Read these off the grid that follows. Rows and columns are numbered from 1.
1) Give the bottom-right entry.
2) Give the entry in row 1 and column 1.
3) Give the entry directly below the smallest entry.
4) Give the entry at row 1, column 3.
5) Give the entry in row 2 and column 1.
6) Give the entry in row 2 and column 2.
7) Give the entry just left of the smallest entry.
8) Give the smallest entry.
[[137 120 150 140 115 144 116 146 140 146 155]
 [111 110 108 124 124 143 131 133 127 140 125]
 [113 109 105 125 125 143 133 132 127 141 126]
 [113 111 107 124 125 143 132 135 125 138 126]
 [114 106 109 136 125 144 122 135 129 141 124]
 [142 120 148 142 114 145 119 144 144 144 156]
 [133 118 151 141 115 143 115 148 141 145 156]
 [112 112 107 124 123 145 131 137 126 140 125]
 [141 122 148 140 114 142 121 145 144 143 156]]
1) 156
2) 137
3) 107
4) 150
5) 111
6) 110
7) 109
8) 105

B = [155 121 131 107 111 131]
The fourth entry -> 107
The third entry: 131
Find the 2nd entry from the left.
Answer: 121

Read these off the array that follows.
1) Which number is the entry in the bottom-left corner?
2) Which number is the entry directly above 120?
3) Which number is the second entry in reading order?
4) Which number is the top entry of the column that holds the smallest entry?
5) Which number is the entry in the top-left corner?
6) Which number is the last entry, reading row by row?
7) Which number is the smallest entry?
8) Which number is the entry just left of 120?
[[121 135 129 133]
 [121 142 125 106]
 [125 148 148 116]
 [147 130 120 125]
 [128 132 119 146]]
1) 128
2) 148
3) 135
4) 133
5) 121
6) 146
7) 106
8) 130

m =
array([[126, 138, 135, 125, 129, 129, 143, 115, 127, 143, 111, 123],
       [128, 127, 127, 129, 127, 129, 128, 128, 128, 128, 129, 129],
       [121, 132, 135, 150, 133, 126, 155, 117, 133, 142, 119, 115],
       [124, 114, 121, 135, 124, 126, 106, 123, 115, 111, 125, 124],
       [124, 113, 123, 133, 123, 124, 105, 121, 113, 109, 125, 120],
       [124, 114, 123, 134, 124, 124, 105, 122, 114, 110, 125, 122]])
Rows and columns are numbered from 1.
The entry just right of the largest entry is 117
Give the entry in row 2 and column 1.
Answer: 128
Give the top-right entry.
Answer: 123
The entry in row 1 and column 3 is 135
Give the entry in row 1 and column 2.
Answer: 138
Give the entry in row 1 and column 1.
Answer: 126
Give the entry just left of the largest entry.
Answer: 126
The entry at row 3, column 1 -> 121
Give the bottom-right entry.
Answer: 122
Give the entry at row 2, column 3.
Answer: 127
Give the entry at row 3, column 2.
Answer: 132

Questions about the matrix below. Rows and columns are numbered from 1.
1) What is the bottom-right entry?
2) What is the entry directly below 139?
3) What is the entry directly below the largest entry?
4) What is the entry at row 2, column 3?
5) What is the entry in the top-left corner?
6) What is the entry directly below 128?
7) What is the entry in row 2 and column 1?
8) What is the entry just right of the smallest entry?
134  120  124  124
130  134  138  130
120  129  125  116
110  121  117  123
127  137  140  143
110  123  124  119
117  139  129  131
111  105  108  110
117  114  112  108
126  102  112  114
124  135  140  136
128  121  122  127
146  135  141  142
117  111  117  117
144  136  135  140
1) 140
2) 105
3) 117
4) 138
5) 134
6) 146
7) 130
8) 112
